Each path below is one point turned by a fixed rotation once a step. After each direction that follows a path, write how fast that rotation turns it, in degrees a step (0 if it stays still).
Each turn is a multiple of 5 degrees from 10 to 175, or 0.
Each row of a path follows its step; steps can be skipped.
path 1
step 0: [-17.3  19.2 -19.3   9.0 -22.5   7.8  22.9   0.5 -22.2  -6.6  -2.9  16.3
 -26.8  -8.6  27.9  15.3 -32.6  -5.1 -10.5  24.9  19.8  20.6  36.0  47.0
   9.0  12.4]
step 1: [-45.0 -19.3   2.5  -2.9 -59.3   1.9   7.7 -25.5 -18.6  -6.9  21.7  11.2
  17.7   8.7 -19.5  -6.8   0.0 -27.2  13.2  -1.5  13.6 -25.9  -5.2   4.8
  22.8 -22.9]
step 2: [  1.4 -27.4 -11.8 -42.1  -9.2   2.5 -27.2 -29.3  -2.8 -30.6   2.7  -8.0
   6.9  -2.3   3.6 -21.1  25.3  -4.8  14.6  10.3 -26.1  16.5   9.7   3.6
 -53.1 -26.3]
step 3: [-12.7 -34.7   0.9  11.4  13.2  -4.8 -14.1  35.5  32.9  -2.0 -13.8  11.5
  35.5 -15.1  41.9  -5.2  19.1   9.4  18.9 -27.4   3.0  36.0   1.6   3.7
   4.3   0.0]
step 4: [-29.8  20.2  -5.2  21.2  31.6 -22.8   4.5   8.9 -16.5  -8.8   8.0  43.0
 -27.5   7.4  30.8  19.7 -17.9  18.4  -8.4  18.3  10.3  31.9  -9.9 -12.8
   3.4 -28.2]
step 5: [-33.8  -0.3  21.9 -34.2 -13.5  20.6   5.3   8.3 -24.4  22.1 -26.4  17.3
  -4.2  -8.5  -9.0   3.4 -41.7   6.4  -3.2   3.8   7.7 -22.0  38.1 -16.2
  23.1 -24.5]
step 6: [ 19.9 -24.4 -13.1  -5.0 -16.5   0.0 -15.3 -14.4   3.5 -17.4  39.3   6.7
   1.2 -34.7  13.3 -17.6 -20.7 -14.8  -3.6  25.8 -17.5 -43.2  34.7  18.5
  -2.2 -22.5]
step 7: [  8.7 -16.1 -21.3 -18.9 -42.8   7.6 -26.4  15.2  23.3  -0.7  39.4   5.1
  -2.3  -9.2   0.3  -4.5  13.7  13.7  11.4 -51.5 -21.1  21.2 -27.2  -1.5
   5.4 -22.5]
step 8: [-43.8  21.0 -37.9 -17.6  20.0 -42.8 -17.8  39.2  20.8   2.2   6.4  -4.0
 -12.9  -2.2   2.4  -4.4   9.5  14.1   9.4   9.3   3.1  24.8   6.8  -4.6
 -34.5  11.3]
step 9: [-18.7   3.1   7.9 -12.3   4.5 -12.9  10.9  -4.2  10.8  31.3  -6.9   2.7
   0.1  17.9  37.8   7.9 -50.6 -41.0   5.0   8.5  20.0  35.5  19.8  -5.5
  29.5   7.9]
step 10: [-21.2 -16.7  15.2  -9.7 -22.9  23.0  -8.9   9.3 -10.9 -31.2  23.7  -2.3
  -1.5  25.2   2.7  33.9 -19.9 -12.3 -16.0  59.0  -2.2 -15.4  -2.5  15.1
  19.7 -17.8]
step 11: [-10.8  -6.3  20.3 -23.9 -55.1   7.2  -5.1 -30.2  17.9 -15.7  -4.6  24.7
  12.8  -7.5  -9.4 -21.6   4.1  30.7  -1.9  -4.7 -33.9   3.4  15.8  35.1
  -5.2  -2.9]
[ -1.1   9.2  -0.2   1.7  -2.1  10.9   1.7  -7.6   3.9  -5.2   0.1   1.8
 -16.6  -4.7  -6.0  -4.8   0.5   5.2   0.5 -10.9   7.1 -17.0   6.1  23.5
   8.0 -10.5] => 65
[ -2.8   1.9   5.0   3.9  18.3  -8.0  -4.9   3.0  16.1   3.8 -15.7  -3.4
  -1.0   5.6  -1.2  19.4  -8.5  -5.1  -1.6   1.4   1.8   6.5  -5.5   8.8
  -0.2 -15.4] => 70
[ -1.2   2.1   0.8   4.0   7.6  16.4   6.5   2.0   3.4   8.5   4.8  -4.9
  -0.8   4.8  18.3   7.7   6.0 -13.0   9.9  -3.6 -19.7  -7.4  13.7   1.1
  -5.1   2.4] => 110
[ -2.8  10.3  -3.0  -8.8 -13.4  -3.8  -1.7   2.0  15.7   1.4  10.8 -15.8
  -5.5  14.2  -4.9   2.6  -6.0  -7.5  -2.6   6.3  -0.1   3.8  -2.6  10.2
   3.9  18.9] => 35
[  9.1  -5.1  -7.1  17.5  -5.5   9.9 -10.1   3.3  -3.3  -3.4   7.2  -1.4
   0.7 -12.4  14.5   9.6  -0.3 -10.1  -5.9   2.5   8.6   6.1 -12.4   6.0
  15.1   2.7] => 115
[-10.6  17.7 -10.2   4.8  -1.3  -4.7   2.0  -2.2  -4.1  -1.6  -2.5   9.9
   0.6   2.6   3.6  11.8  -0.7  -8.1 -14.5 -15.1  14.3  -0.9  12.2 -10.9
  -5.0   7.1] => 85
